A single turn carries every row of the set below to another of its rows. Some are shown first; where does it send the rows asked next?
fusu: -0.39, +0.95, +0.17, -0.02, +1.81, +0.30, -0.16, +0.74, +1.02, -0.21, -2.02, -1.21, +0.01, -0.01
ren: +0.38, -0.44, -0.65, -0.81, -1.44, -1.57, +1.91, -1.59, +0.13, +1.85, +0.30, +1.24, -0.42, +0.98
mosol: -0.56, +1.88, -2.09, -2.36, +0.82, -1.58, +0.87, +1.11, +1.66, +1.31, +0.81, +1.47, -0.64, +0.04
ruvek: +0.23, -0.59, -1.00, -0.75, -0.49, -1.94, +1.51, -1.98, -1.22, +1.36, -0.24, +1.91, +1.07, +0.40
bega: +1.69, +0.09, -1.57, -1.50, -1.59, -0.54, -0.17, +1.95, +0.91, +0.10, -0.19, +2.54, -0.93, -1.87
lut: -1.94, -0.78, -0.98, +1.37, +0.88, -0.91, -1.63, +0.66, -0.81, -0.98, +0.69, +0.44, -2.82, -1.66
tuk: -2.23, +1.78, -1.14, -0.74, +0.67, -1.46, +1.84, -0.05, -1.00, -0.30, +1.03, -0.36, +1.06, -0.91
Zoguf: +1.55, -0.65, -4.57, -0.55, +1.42, -0.32, -0.91, -0.25, +1.22, +1.00, -0.45, -1.22, -2.01, -1.21
liri: +0.81, +0.30, -1.93, -0.61, -1.52, -1.29, +0.36, -2.00, -1.71, +0.53, -1.18, +1.74, +0.43, +0.34
puzab: +2.04, -2.61, -3.42, -0.02, +1.83, +0.03, -0.54, +0.39, -0.72, +0.03, -1.31, -0.30, -0.35, -2.11
Gik: +0.54, -2.50, -1.02, +1.04, +2.47, -0.15, +0.58, -0.17, -0.70, +0.64, +0.06, -1.86, +0.23, -1.85
nura: -1.94, -1.94, -3.13, -0.54, +1.89, -1.81, -0.13, +1.23, +0.04, -0.35, +0.87, +1.86, -2.70, -1.25
zud: +0.25, +1.10, -1.57, -0.08, +0.99, -1.60, -1.67, -0.92, +2.71, +0.74, -0.58, +0.09, +0.44, -2.65
kaluz: +0.95, +0.45, -1.56, -0.68, -2.44, -0.92, +0.78, -1.58, -0.37, +1.03, -0.59, +1.10, -1.07, +0.91
vod: +0.00, -0.55, -2.16, +0.53, +2.06, -0.53, +0.21, -0.81, +1.29, +1.57, +0.90, -2.78, -1.40, -0.90
tez: +0.25, -1.58, -3.83, -0.97, -0.39, -1.73, +1.35, -0.35, +2.06, -0.45, -0.47, +0.29, +0.29, -3.55
pemu: -0.38, -1.74, -2.04, -0.93, +0.46, +0.20, +2.82, +1.33, +0.43, -1.38, -1.89, -1.00, -0.15, -0.94
Moruf: +0.01, -0.02, -0.65, +0.14, -1.71, -0.44, +0.84, +0.74, -1.75, -1.48, +0.01, +0.75, +0.74, -2.83
Giz: -2.57, -0.48, -2.91, +0.46, +1.67, -2.04, -1.25, -0.10, -0.50, -0.63, +1.19, +0.90, -2.27, -1.86
gib: -1.25, -2.24, -1.19, +0.36, +1.14, -0.68, -0.54, +1.95, -0.30, -0.72, +0.37, +1.42, -3.20, -1.02

fusu goes to pemu
nura goes to Giz
kaluz goes to ren
Where do these go?
bega goes to mosol
puzab goes to Zoguf

